128 stands for zero in the data rows.
Each row below has a hidden score, from 0 to 30, with 15 about the middle. What is it? The score is a weighted sum of the row's numbers plus the product of two more (or one squared), each taken from its middle value.
[136 140 129 157 131 164 141 100 147  91 132 158 132 151 114 163 150 152 134 114 135 134 124 134 131] ~ 15
[106  88 110 153  97 126 128  91 155 124 143 150 119 126  94 124 156 154 158 108 117 158  98 140 130] ~ 16
[121 147 136 125 136 122 118 119 137 109 115 124 142 128 145 115 131 138 132 125 149 136 158 132 127] ~ 13
[103 142 158 116 120  67  89 151  96 161  95 135 171 158  71  97  71 101 118 117 162 121 186 101 125] ~ 10
[163 143 147 103 153 177 131 144 104 171 100 103 111 146 149 128 146 123 109 141 142 145 129 101 128] ~ 21
[156 127 120 129 131 185 118 127 115 161 124 141 105 119 123  92 150 138 114 109  94 154 135 131  99] ~ 24
[103  84 128 167 100 137 126  89 148 120 142 154 162 150 113 132 160 121 173  90  92 124  94 157 143] ~ 13
[148 162 150 187  95 187 128  92  85 126 168 127 135 170 182 151 104  82 113 132 135 146 131  63  77] ~ 17
[137 157  83 167 134 141  58 164 178 172 132  93 119 135 110 133 145 152  94 131 143 118 169  51  48] ~ 21
[121 124 124 159  74 110 104  92 135 143 120 144 162 118  90 103 139 135 179  71 105 137 136 150 132] ~ 16
[138 151 121 159 155 172 104 130 125 135 132 106  85 128 143 165 125 145 104 142 126 102 168 112  78] ~ 17
[146 175 190 161 150  36 163  64 103  80 166 111  53 108 149 122 168 171  79 142  67 152  68 134 114] ~ 4
[169 183  75 119 141 112 117 181 152  89 106 114  61 108  89 194 105 135 135 125 207 164 144 157  97] ~ 26
[124 139 126 154 137 135 128  93 146 117 145 120 144 150 118 129 128 131 125 141 119 120 128 142 120] ~ 12
[139 151 129 130 185 107  90 155 130 136 107 103 111  94 173 136 112  99  89 171 171 125 165 130 131] ~ 17
[135 165 167 156 120 100 138  82 136 116 153 142 117 144 149 101 156 111 108 125  94 130 100 126 116] ~ 8
[146 150 103 110 181  94 151 115 107 117 140 101 137 130 132 138 103 125 117 177 164  70 148  75 141] ~ 5
[169 169 170 103 207 154 142 195  88 104 139 138  79 139 185 106  90 102  59 160 165 108 135  61 140] ~ 15
[141 112 109 109 143 153 121 122 147 127 134 127  92 117 145 162 127 138 124 139 147 133 138 145 112] ~ 19
[140 154 162 112 138 135 125 130 137 152 142 121 137 104 113 123 139 163 110 124  99 155 145 132 112] ~ 17
[104  85 109 150  91 102 139  95 133  93 151 109 119 103  96  97 133 148 189  74  86 172 142 171 129] ~ 19
[140  93 128 114 105 129 143 127 125  82 160 149 140 144 150 123 109 116 122 110 129 149 110 120 121] ~ 20
[117  85 117 138  94 138 134 149 157 132 119 127 127  86 164  86 165 172 105  82  45 187 200 168 141] ~ 19
[101 110 104  49 122 102 127 208  96 215 125 148  27 127 153  26 118 148  85 205 104 163 117  44 127] ~ 10
[151 112 129 145 167 133 121 146 105 162 116  92 105 128 144 145 119 163 115 142 146 135 144 133 151] ~ 19
[120 133 105 135 123 170 135 126 109 113 105 124 133 133 162 119 100 103 115 139 119 110 112 102 143] ~ 18
[146 118 136 128 149 108 131 119 124 135 130 124 132 119 132 118 128 116 110 151 146 118 138 102 144] ~ 11
[114 103 111 110 119 153 127 125 123 135 143 117 116 134  82 127 148 155 155 120 125 119 131 133 121] ~ 14
[173 138 172  75 119  78  99 143  73 234 121 106  67 164  40  44 168 192 167 143 147 167  85 140 129] ~ 10
[104  86 106 137 105 123 125  90 133 118 133 129 116 138 130 156 146 136 139 139 108 147 120 141 137] ~ 13
[134 121  29 178 135  99 132 105 141 154 112 149 155 129 113 169 120 106 170 139  95  51 123  84 156] ~ 17
[134 141 173 144 115 117 147 129 129 123 149 125 106 145 133 148 132 144 137 107 130 159  95 157 117] ~ 14
[103 141 133 167  84 166 126  70 127 111 145 159 149 100 100 128 151  96 130 112  94 126  88 139  86] ~ 19
[125  99 132 160 134 175 130  74 154 123 129 170 121 113  99 171 159 125 171 113 117 106 130 220 134] ~ 17
[134 114 125 150 120 118  85 127 127 106 156 148 115 125 114 122 143 148 144 105 127 114 138 150 138] ~ 16
[150 148 144 108 160 150 164 137 111 173 121 134 161 131 127  88 143 125 134  91 134 138 117 159 106] ~ 15
[111 108  99 128 141 120 112 133 154 130 146 132 145 128 139 106 119 107 114 133 138 103 128 133 130] ~ 11
[130 107 117 120 137 124 114 116 140 109 114 104 107 123 143 129 120 129 113 147 155 103 145 132 124] ~ 12
[100 118 160 111  59  92 152 168 106 151  79 160  76 148 142  88 111  83 138 164 161 163 171 116 165] ~ 7
[125 131 111 134 129 151 124 138 129 142 122 132 117 138 125 130 112 153 132 136 128 104 163 115 104] ~ 13
[115  98 158 142 121 160  85 130 111 147 116 100 151 130 151 124 119 121 117 122 125 124 106 147 136] ~ 21
[105 242  99 224 163  97 175 127 154 203  78  70 108 135 161 124 124 119 115 160  32 165  80 131 180] ~ 8
[131 133 110 135 138 115 124 127 136 131 135 129 119 122 129 150 132 155 110 148 134 124 158 122 132] ~ 11
[109  86 126 110  87 163 143  95 140 120 106 122 151 124 133 150 111 130 127 109  90 111 104 151 137] ~ 16
[118 100 135 108 165 117 204 133 137 110 158 119 123 125 123 112 123 123  79 145 132 129  85 103 117] ~ 11
[174 146 133 116  83 148 169 106 109 124  33  69 114 134  91 109 169 142 151  87  57 102  78 170 154] ~ 15
[132 127 125  99 132 105 112 132 155  99 132 126 144 137 132 115 135 150 130 138 152 103 124 133 138] ~ 7
[133 112 135  84 151 170 131 126 118 129 120  99 107 130 135 144 141 154 137 148 152 113 131 131 151] ~ 13
[118 100 112 144  83 129 126 103 126 143 130 163 129 126 122 111 147 119 178 112 101 164 106 131 126] ~ 19
[120 122 102 127 139 112 145 169 121 113  90 102  53 120 149 155 121 113  75 184 104 133 157  84 164] ~ 13
[120 127 134 136 167 139 129 139 111 132 145 109 138 131 118 124 150 141 126 128 116 139 120 136 131] ~ 15
[136 133 103 171 162 202 119  55 143 124 124 127 126 133 140 220 163 142 155 146 136 121 108 231  84] ~ 19
[113 116 151 135 101 133 115  95 131 122 158 127 125 139  95 109 153 129 175 113 103 129 129 156 144] ~ 15
[110 164 139  65 127 151 111  87 111  81 114 163 222 116 161  74 129 100 129  58 125 114 124  95  87] ~ 10
[107 113 119 153 109 118 135  79 161 105 137 139 158 147 103  88 174 155 173  95  84 157 104 156 140] ~ 9
[142 144 159 123 143  67 150 143 158 119 134  99 119 130 165 104 133 124  95 141 105 111 107  78 111] ~ 6
[106 103 117 169  91 134 100  93 142 122 126 135 150 149  95 135 157 129 166 110 134 151  95 160 138] ~ 19
[ 97  84 129 174 105 141 100  77 149 145 141 175 143 126  73 130 157 151 173 115 104 124 114 170 122] ~ 15
[166 204 100 195 147 119 107  58 158 242  96 163 149 134 227 152 170  46 118 122  71  89  99 175  99] ~ 19
[101 114 119 103  95 179  74 120  76 178  85  52 122 148 149 178  71  72  94 153 171 101 128 165  90] ~ 20
[101 118 127 101 109 167 129 115 119 113 132 148 129 122 109 108 149  93 136 113 127 120 107 101 142] ~ 16
[130 125 125 148 107 139 127 104 125 131 156 140 145 131 100 114 126 155 164 117 118 121 129 139 158] ~ 13
[135 138 126 121 169 125 123 123 131 138 135 116 119 130 150 139 118 130  97 128 130 106 117 110 133] ~ 15
[121 112 117 132 130 159 127 113 115 130 125 116 112 123 118 123 152 128 152 137 127 149 116 101 135] ~ 19
[136 170 131 123 160 113 140 161 143 114 137 129 165 158 148 107 136 155  86 144 148 123 136  83 141] ~ 11
[130 157 145 169 135 188 169  89  94 141  89 151 159 164 163 125 126 105 105 151  91 115  77 117 150] ~ 12
[121 117 117 134 118 122 111 110 147 135 153 136 125 141 107 133 133 150 127 107 114 123 114 153 115] ~ 14
[133 123 142 152 118 129 137 107 121 112 125 130 144 137 130 121 134 115 134 136 106 125 110 119 137] ~ 15
[136 152 162 102 147 138  64 170 125 145 120 132 130 184 112  98 105 168 131 123 228 131 171 135 133] ~ 15
[129 123 136  98 155 127 120 132 114 108 154 113 134 113 154 139  97 128 101 162 179  90 173 112 148] ~ 8
[134 136 134  69  88 148  34 132  87 143 105  99 147 144 104 179  94 120 129 131 171 101 163 186  59] ~ 22
[ 99 131 151 102 173 140 197 148 121 107 161 112 114 127 153 106  98 123  75 160 141 121  97  91 113] ~ 6
[156 136 100  97 153 142 121 139 110 112 147 105  98 104 151 153 115 149 109 158 163 125 159 119 115] ~ 18
[129 156 108 122 112 119 111 130 121 138 119 120 120 129 146 128 116 122 130 147 148 137 127 142 117] ~ 16
[ 83  99 119 132  93 138 115 115 128 126 121 127 154 158  80 126 123 113 156  96 123 162 136 125 139] ~ 18
[139 135 126 123 141 134 178  98 150  84 118 105 145 126 119  63 156 152 146  92  88 151 107 177 144] ~ 10
[ 91  69  91 164  70 143 119  94 157 138 151 142 135 113  98 144 168 133 149 104  85 135 141 136 126] ~ 14
[ 99 112 143 140  96 125 136 116 139 137 119 141 139 136 116 135 154 109 158 103 104 137 115 150 127] ~ 14
[158 158 105 105 133 115  80 186 167 140 109 162 206 127  90 113 163 207 121 134 145  82 164 156 107] ~ 7
[118 118 118 132 163 141 147 145 142 126 131 143 138  94 165 142 120 181 111 143 131 132 169 138 127] ~ 8
[118 124  91 135  81  97 129 130 135  79 167 170  98 139 115 127 142 157 157  81 128 120  90 141 158] ~ 17
[158 141 119 103 196 146 133 121 119 130 145 124  57 117 176 172 137 164 119 191 173 120 167 163 110] ~ 9
[ 30  56 130 137  58  75  76 156  97 254  98 208  37 166 119   0 105  78 181 143 105 209 105  86 145] ~ 20
[129  97 140 142 111 107 135 115 128 103 130 133 137 132 114  95 149 150 149 108 102 148 115 133 134] ~ 14
[114 141 162 149 119 128  82 117 136 197 134  80 122 115 183 144  74  63  90 149 130 143 110 164 154] ~ 18
[132 126 145 120 145 115 141 113 129 119 132 124 130 110 135 109 133 151 132 136 142 102 145 105 145] ~ 7
[ 98 103 107 106 178 195 140 166 144 121  93 139  75 124  64 147 105 133 112 109 180 152 153 107 137] ~ 25
[125 143 150 128 135 138 126 127 141  99 136 149 115 145 120 131 127 133 119 134 139 131 147 103 118] ~ 16
[113 108 124 103 102 156  83  91 125 179 117  98 125 133 102 180 142  86 148 126  97 120 128 157  68] ~ 18
[142 149 141  56 147 132 100 158  90 146 128  61 130 132 161 163  91 152  84 182 185 102 150 110 101] ~ 15
[125 117 138 123 123 155 159 111 100 112 164 153 126 149 139 126 118 113 147 138 124 145  88 107 155] ~ 15
[111 135 134 132 112 162 119 112 141  89 115 151 129 129 147 143 137 131 145 103 121 138 103 111 129] ~ 20
[140 125 117 129 157 138 103 161 125 155 138  96 139 114 146 141 103 119 103 178 155 123 143  95 118] ~ 20
[127 108 119 162  79 133 117 106 171  73 128 144 130 140  97 167 144 132 167  91 129 177 110 144 134] ~ 25
[ 93  95 115 173  50 103  82  95 103 165  87 146 197 150  62  94  79  63 187  70 132 117 132 102 112] ~ 19
[126 107 126 114 118 118 154 116 156 116 136 123 168 116  93  96 143 147 156  92  97 155 105 166 124] ~ 14
[145 157 168 107 130 100 131 170 113 163 122 151  62  99  95 103 137  67 122 124 121 137 139 113  96] ~ 24
[136 142 107 148 109 192 124 105 146  90 119 138 152 136 140 151 147 134 154  94  90 169  98 152 123] ~ 29
[136 147 123 148 144 138 124 165 152 129  97  96 125 123 168 134 112  85  89 160 143 132 182  88 119] ~ 20
[ 97  85 135 169  68 150 109  62 119 139 125 171 170 129 147 128 149 104 170  74  84 151  78 145 137] ~ 20
[124 139 147  58 185 129 147 161 152 115 150 137 147  95 130 123  54 119  61 172 169 112 121 102 131] ~ 13
[113 144 111 160 114 116 122 102 135 168 131 135 173 124 134 135 132 134 154 137 108 138 115 127 141] ~ 14
[106  96 140 145  93 133 141  97 138 126 127 151 139 142 113 135 136 130 168 109 133 154 133 134 131] ~ 13
[108 116 145 136 133 134 149 135 125 166 151 147 103  96  94 148 149 106 108 136  72 120  84 179 107] ~ 12
[176 136 145  88 164 171 122 155 120  92  76  60 135 126 161 143 118 125  66 143 127  63 148 120 130] ~ 14
[128 121 112 107 114 153 128 147 108  71 142 135  97 133 130 128 104 150 132 128 124 108 111 109 151] ~ 17
[141 133 127 126 140 126 135 121 115 118 131 123 163 137 126 125 134 146 124 161 130 117 140  75 122] ~ 11
[ 88  87 141 101 169 126 213 136 129  74 158 149 127 101 121  96 129 115  57 143 143 151  80  55 105] ~ 10
[132 158 184 132 179 114 140  95 124  65 149 119  68 130 188 148 164 140 101 162 124 127 133 134 106] ~ 9
[137 132 125 100 168 122 123 134 128 110 138  92 132 145 137 121 124 138  98 168 157 116 167 101 134] ~ 7
[106 124 144  82 180 159 137 186 156 126 119 116 130 147  97 101 123 152 112 137 155 133 149  96 145] ~ 18
[153 152 139 121 158 124 143 118 130 123 113  94 113 137 123 111 175 169 144 110 135 111  86 173 138] ~ 12
[140 147 146 134 125 149 129  96 122 140 117 150 170 147 162 132 144 104 127 123 120  96 100 134 129] ~ 13
[144  99 117 114 145 132 144 127 166 109 131 129 105 107 106 163 126  89 144 136 141 132 115 153 102] ~ 21
[131 135 164 154 100 111 140 121 119  83 152 132 116 135 122 119 124 128 151 105 128 141  86 104 101] ~ 17
[108 120 125 159  90 142 137  74 134 119 155 168 134 127 110 111 161 154 171 104 106 158 100 141 128] ~ 14
[135 116 121 171 109 145 112 114 138  83 120 152 131 140 104 134 129 144 161 108 122 141 118 133 127] ~ 22
[122  95 125 142 104 158 121 112 145 129 128 142 124 146 133 125 150 137 144 127 129 139  98 115 149] ~ 18
[142 138 149  97 144 130 123 153 121 122 112  90 122 131 144 127 107 131 106 152 147 121 144 104 137] ~ 16
[116 118  91  96 166 112 164 117 133 107 129 117 139 105 118 132 104 129  91 170 143 110 110 105 113] ~ 11
[149 136 119  93 142 119 138 168 107 104 138  96 107 128 164 129 131 119  96 156 151 111 173  88 132] ~ 11
[101 108 131 137  89 175 116  88 128 146 147 128 154 128 125 124 108  78 124 132  96  94 100 161 126] ~ 16
[125 112  91 109 170 141 123 142 115 138 115 100 112 135 144 134 103 149  96 152 143 114 140 101 140] ~ 16
[148 124 113 121 110 155 122 139 129 119 105 141 115 114 123 128 133 105 116  99 144 112 149 125 128] ~ 20
[101 103 129 138  81 134 132  84 152 112 151 143 144 109  99 137 140 134 155 118  71 107 119 139 129] ~ 13
[128 122 130  86 158 130 103 141 132 130  91  79 128 151 114 132 121 142 108 172 160 113 143 142 125] ~ 11
[116 167 100 191  99  33 111 115 197 233  99 131 119  61 124 133 157  61 157 120  71 121 124 200  86] ~ 12
[133 130 116 107 150 147 119 139 136 120 130 119 130 125 117 139 119 133 120 146 152 100 123  99 129] ~ 16
[149 122 137 121 119 140 127 156 114 115  98 101 135  97 134 143 118 119 124 150 141 107 119 114 139] ~ 21
[ 91  95 133 185  67 172 108  54 158 113 153 182 136 148  72 130 182 155 215  75  68 166  69 197 117] ~ 24
[113 157 129 196 130  73 168 120 199 132 129 117 157  88 173 163 136 125 120  74  93 204  84 158 118] ~ 25
[106 154 133 216  70 155 138   0 146 115 171 155 177 116  88 131 168 116 154  91  57 165  58 143  95] ~ 18
[134 144 177 175  85 140 201 107  94 143  72 160 154 172 160 120 154  58 168 109 193 149 167 174 179] ~ 2
[114 138 130 168 106 154  96 116 147 135 112 140 145 122  76 125 153 141 168  98  85 120 125 105  79] ~ 27
[153 134 134 175 138 104  99 122 165 126 154 151  86 127  73 171 158 171 169 100 117 118 162 192  77] ~ 18
[145 153  99  99  91  62  85 142 136  56 205 245  98 155  82 122 157 177 159  37 133 113 123 165 138] ~ 10
[151 168 115 129 197 208 167 152 108 146 112 146  87 157 174 167 119  97  90 158 174 114 169 120 147] ~ 10
[ 94 101 121 150 104 145 140 108 137 111 140 162 127 125  71 129 171 168 177 110 118 156 103 158 129] ~ 15
[138 163 130 146 126 120 154 119 122 106 105 108 145 133 133 130 123 141 138 137 109 132 101 137 143] ~ 15
[144 137  92 114 144 119 117 111 118 115 111 146 102 136 124 128 146 136 133 139 151 120 119 112 155] ~ 14
[124 138 117 134 124 121 116 129 126 118 166 152 121 147 111 133 144 127 140 119 126 109 124 120 149] ~ 11
[148 147 133 118 126 126  97 137 126 134 111 121 141  97 118 118 153 135  95 122  98 122 153 119  95] ~ 17
[157 107 115  93 149 112 134 147 118 105 145  96 124 129 156 132  96 135  97 160 165 115 160  84 135] ~ 15
[100 153 131  94  83 157 108 110 163 103 102 207 188 133 112 109 110 104 144  89 124 111  99  84 143] ~ 19
[135 116 133 139 100 141 143 133 116 112 138 134 109 148 152 146 111 116 150 119 136 152 132 111 121] ~ 18
[163 153 119 102 161 105 140 135 145 120 129 101 115 128 144 108 140 143 127 151 169 115 111 123 117] ~ 11
[214 213 125 145 155 125 113 125  62 156  79 231 179 178 233 162 111   0  75 140  68   0  99 145 155] ~ 23
[137 110 115 153 115 141 136  96 145 109 122 146 124 141 123 142 128 112 162 141 121 130 104 124 132] ~ 18
[148 126 121  88 162 104 126 173 104 133 120  95  98 122 151 138  99 152  81 192 184  85 163  82 157] ~ 10
[141 196 115 184 127 139  74 143 199 199 144 116 161  62 157 108 166 155 116 100  47 154 180 103  60] ~ 26
[130 115 105 137 112 121 121 113 111 144 129 141 133 139 127 128 129 143 148 138 119 120 123 140 126] ~ 14
[108  80 123 137  85 190 118  92 155 108 139 103 146 138  99 161 148 123 128  96 111 116 124 121  96] ~ 19
[157 121 165  96 147 216  82 144 106  91  91  91 158 139 176 186 157  91 105 114 159  64 141 152 123] ~ 19
[142 135 150  94 156 142 112 140 109  99 124  95 123 117 160 142  96 139  82 178 158 104 151  83 145] ~ 14
[133 110 147 134 138 137 129 114 129 122 121 109 132 120 134 106 144 150 116 129 132 135 130 123 115] ~ 15
[110  94 124 142  77 143 137  75 148 111 142 149 168 135 102 114 157 131 180  91 113 158 114 172 132] ~ 15
[ 88 127 109 171 111 127 123 110 128 102 138 115  97 151 104 122 150 149 140 129  88 173 100 130 177] ~ 15
[148 136 160 113 141  94 134 174 137  99 153 149  90 138  86 152 130 160 112 113 129 103 166 145 118] ~ 10
[150 169 159 116 134 102  99 148 164 155 114 127 165 152 147 134 101 100 101 140 190 124 166 139 139] ~ 12
[ 85 139 121 151 175 105 160 156 149 162 186 142 164  96 209 179 132 220 126  97 125 164 121  97 128] ~ 10
[153 148 130 155 129 167 165 113  80 132 133 108 140 155 166 130 109  80 117 154 112 118  98 120 137] ~ 20
[ 75  29  60 105  56  71 129 169  79 235 150 189   5 106  94  19  73 140 226 137  98 176 167 124  83] ~ 16
[125 135 142 118 182 137 173 150 147  98 120 135 136 168 148 121 110 142  87 150 137  97 110  88 109] ~ 8
[153 130 142 102 167 134 138 148 125 104 114  74 150 134 153 133 119 121  97 139 143  92 162 123 140] ~ 10
[112  85 161 157 101 122 147  94 119 161 180 130 110 124  92 120 116 115 193  99  61 158  92 137 155] ~ 16
[126  93 123  83 179 157 130 184 136 127 120 133  68 138 118  84 104 133 123 175 155 117 139  96 145] ~ 21
[175 149 168 148 175 246 156  72  66 163 118 240 177 196 255 126 117   0 109 108 101  67  60  96 136] ~ 21
[110 113 138 123 124  87 146 131 121 122 159 132 128 125 134 138 133 128 123 147 111 124 132 123 162] ~ 6
[152 132 156 120 145  74 108 189 191 150 156 232  75  93  27 158 159 120 140 127 156 111 194 222  82] ~ 27
[118 114 138 127 145 149 123 140 128 136 140 105 131 132 121 125 125 150 124 137 150 122 119 136 126] ~ 15
[123 114 120 150 106 158 129 110 152 129 127 135 132 121 114 119 143 155 149 133 107 131 122 122 141] ~ 17
[136  85 216  89 159  61 208 158  76 118 237  99 140  68  77 100  92 114  57 160  45 204 110  92 111] ~ 11
[123 115 134 119 149 171 151 150 121 125 105 121 106 130  98 112 118 130 143 106 118 121 137 113 150] ~ 21
[127 133 127 118 113 122 115 134 151  89 108 156 151 103 116 121  86 125 156 132 136 111 124 123 143] ~ 21
[133 111 138 108 156 147 126 132 107 127 126 102 116 121 146 130 112 127 103 158 159 112 139  94 147] ~ 14
[176 155 135  38  72  55 139 161  90 164  68  99 116  92  47 122 172 210 145 194  95 146 105  87 132] ~ 12
[110 141 140 111 156 125 147 173 113  93 115 136 146 143 165 110 120 166  97 153 160  96 137 113 108] ~ 5
[156 182 197  95 126 143 195 191  71 208  53  81 103 163 120 125 142  94 101 131 203 177 167 136 112] ~ 10
[ 99 161 127 201  81  73 105  77 159 165  95 149 158  84 152 122 134  80 124 117  92 146 129 131 110] ~ 13
[ 45  76 185  63 213 117 255 162 123  63 195 135  96 104 140   0  80 116   0 139 131 156  31  48  62] ~ 5
[123 104 116 134 128 136 112 104 147 123 135 135 126 134 120 136 134 136 154 132 124 110 116 137 134] ~ 14
[105 133 136 160 120 138 137 103 155  98 130 159 127 129 100 123 131 124 145 115 129 132 119 145 119] ~ 17
[134 123 122 109 179 106 151 199 138 152 141 141 105  89  99 136 110 107  95 173 165 107 135 113 120] ~ 12
[155 135 126  95 188 135 107 155 117 156 128 113 128 143 178 122 103  88  91 174 157  84 154 101 128] ~ 10
[ 53 193 151 145 165 113 119 177 204 205 130 153 255 189 196  26 126 147 102  82 129 129  96 107 190] ~ 4
[142 119 124 106 147 118 122 129 130 121 112 124 130 112 150 123 126 139 117 158 139 123 126 114 145] ~ 14
[172 108 130 118 118 113 110 158 147 101 124 105 111 122 112 172 130 121 111 100 122  77 132 176 125] ~ 19
[133 132 131 130 117 134 136 105 140 111 131 109 141 121 147 143 136 115 149 133 134 147 110 134 129] ~ 19
[117  90 151 128 134 105 132 124  98 126 170 123 119 118 108 144 121 147 149 138  91 159 110 104 147] ~ 14
[122 127 119 121 145 141 126 132 111 128 131 100 126 122 131 128  92 119  93 168 132 108 138  94 129] ~ 14
[138 131 169 119 153 122 141 168 118 117 142 123 105 125 152 106 118 114  83 159 148 114 150  85 143] ~ 11
[142 145 108 102 179 121 122 168 117 122 117 107 123 129 144 158  89 134  89 168 140 109 147  98 133] ~ 16
[116 115 139 148  89 164 142 100 144 110 135 140 141 135  87 100 143 129 151 115  94 124  98 148 137] ~ 18
[190 168 167  54 161 147 113 209 112 133  94  67 111 148 153 127 121 165  55 166 192 105 161  75  91] ~ 17
[ 97  65 126 174  75 126  91  88 166 124 144 154 112 170  91 137 185 155 171  64  86 172 102 165 154] ~ 17
[115 107 143 129  87 101 128 151 138  84 116 142 122 102 108 146 161 160 144 170 111  97 122 126 153] ~ 10
[108 101 130 138 116 134 118 100 145 119 114 132 103 130 134 138 140 147 160 107 132 138 106 150 115] ~ 16
[178 137 124  97 129 148 134 151  76  75 132  86  91 136 166 151 103  89  76 168 178 126 162  58 121] ~ 23
[132 116 139 127 162 107 126 127 138 119 129 136 130 148 134 145 139 142 135 139 138 122 123 143 132] ~ 11
[163 133 127 107 157 175 130 169 135 160 128 129 151  73 150  91 136 178  95 123 108 137 174 140 108] ~ 21
[123 118 164 142 136 136  22 157 162 133 167 164 172 248  90 127 157 195 165  91 255 146 142 209 101] ~ 14
[164 119 124  92 102 114 129 157  44 121 159 105  86 134 153 156  69  69  99 156 157 163 179  96 128] ~ 19
[100 130 135 133 149 126 148 148 157 132 176 155 160 100 158 159 125 164 142 118 110 148 117 122 133] ~ 10
[103  86 128 128 110 171 149 118 148 117 119 152 136 120  94 109 133 165 159  92 133 148 126 143 139] ~ 18
[141 129 136 195  74 154 129  74 164 122  74  85 172 116 128 179 145  97 174  66  52 134  97 182 132] ~ 28
[147 177 144  92 128 124  78 114  91  61  52  92 168 109 145 118 131  78  88  87 104  56 110  69 119] ~ 10
[123 185 130 116 168 105 168 204 150 118 160 154 158 200 157  88 129 154 118 106 163 132 148  43 133] ~ 7
[ 59  49 106 158  52 121 107 102 150 103 107 124  79 123  95 126 164 126 147 105  71 192 112 170 178] ~ 21
[127 163 127 148 180 187 133 140  92 229  93  93 160 154 134 120 131 163 107 115 149 138 124 141  98] ~ 19
[126 155 131 151 101 190  97  79  82 111 108 177 214 124 151 133 139  50 134  47  64 111  75  93 110] ~ 27
[112 106 114 186  75 123 122  84 146 130 150 140 139 128  94 118 158 127 172  80  94 151 102 140 132] ~ 18
[130 131 127 107 129 137 128 137 127 134 117 130 118 132 141 126 117 109 128 143 152 119 117 113 114] ~ 16
[116 130 135 173 159 131 131 127 151 141 167 125 153 104 200 148 128 129 120 129 121 139 135 110 144] ~ 15
[137 131 115 108 160 124 137 152 109 109 141 151 137 112 122 137 107 131 102 158 148 100 143 113 131] ~ 11
[129 103 154  88  77 113  76 119  97 162  98 105 123 143  70 125 134 135 155 128 143 146 121 168 101] ~ 18
[136 114 122 120 144 122 125 151 113 119 135 102 128 120 139 129 123 159 107 141 180 116 144  96 131] ~ 16
[127 155 101 127  97 144 111 124 132  56 122 141 124 137 116 204 126 128 142  89 162 167 121 141 126] ~ 24
[137 167 153 103 130 122 153 140 126 114  82 148 132 104 136 138  86  93 115 143 168 138 158 121 143] ~ 13
[145 117 123 119 140 130 135 112 123 131 140 101 128 131 140 149 122 138 114 146 145 128 144 126 106] ~ 15
[130 122 138 122 126 147 123 134 132 125 136 135 131 141 120 119 146 138 140 122 135 124 126 136 146] ~ 14
[129 130  50 155 145 150 150  65 161 130 130 166 115 136 129 201 147 118 175 106 142  88 120 180 120] ~ 14
[113 110 100 136  96 139 124 110 149  99 120 138 136 133 103 140 134 132 140 120 116 118 105 133 118] ~ 17
[145 133 105 144 168 160 149 141 105 125 125 115  76 132 180 190 142 136 130 156 123 113 153 132 131] ~ 14
[ 77 163 131 156 142  92 146 141 182 178 180 152 149  68 226 126 178 234 144  62 121 197 100 107 145] ~ 17
[136 141 129 133 161 129 126 132 140 144 112 118 122 109 156 157 120 106 118 146 151 119 143 143 106] ~ 16
[145 163  61 121 153  74 139 119 124 151 117 154 135 164 128 168 104  99 129 151 144  66 144 100 134] ~ 10
[134 153 130  96 163 128 132 125 102 127 106  97 109 139 147 141 118 112  95 170 164 106 150  93 133] ~ 9
[110 125 120 151 116 124 118  90 134 119 130 161 144 119 124 136 147 117 152 109 131 131  92 116 148] ~ 16
[146 131 146 121 172 149 116 142 112 116 135 133 119 138 161 136 115 117 104 146 164  90 134 110 129] ~ 14
[131 130 125 113 122  90 115 131 138 115 127  92 149 119 134 120 146 127 149 130 117 122 128 159 127] ~ 9
[113  92 143 173 111 152 137  68 111 139 110 181 169 152 150 116 164 100 166  79  94 121  70 160 127] ~ 15
[ 95 138 164 132  95 140  71 148 116 189 132  48 160 123 184 128 117  81  77 148 150 117 124 126 131] ~ 19
[119 124 102 136 131 126 153 137 102 130 115 117 100 137 163 139 106 101 117 133 162 121 152 118 144] ~ 11
[111 112 122 147  96 116 128  75 151 133 135 170 157 143 118 131 148 134 155  95 102 138 116 143 128] ~ 11
[126 130 116 126 140 141 123 145 130 131 131 111 121 122 129 113 115 127 130 148 146 111 126 106 135] ~ 16
[115 101 123 170  86 115 120 101 126 145 114 156 164 131 104 111 132 142 190  95 105 121 121 169 121] ~ 13
[115 113 159 112  97 142  89  96 161 158 122 162 184 117 112 121  99  96 135 115 126 143  79 149 160] ~ 21
[120 119 106 132 120 107 108 118 138 122 101 105 143 117 136 140 117 101 132 144 129 135 124 127 118] ~ 18
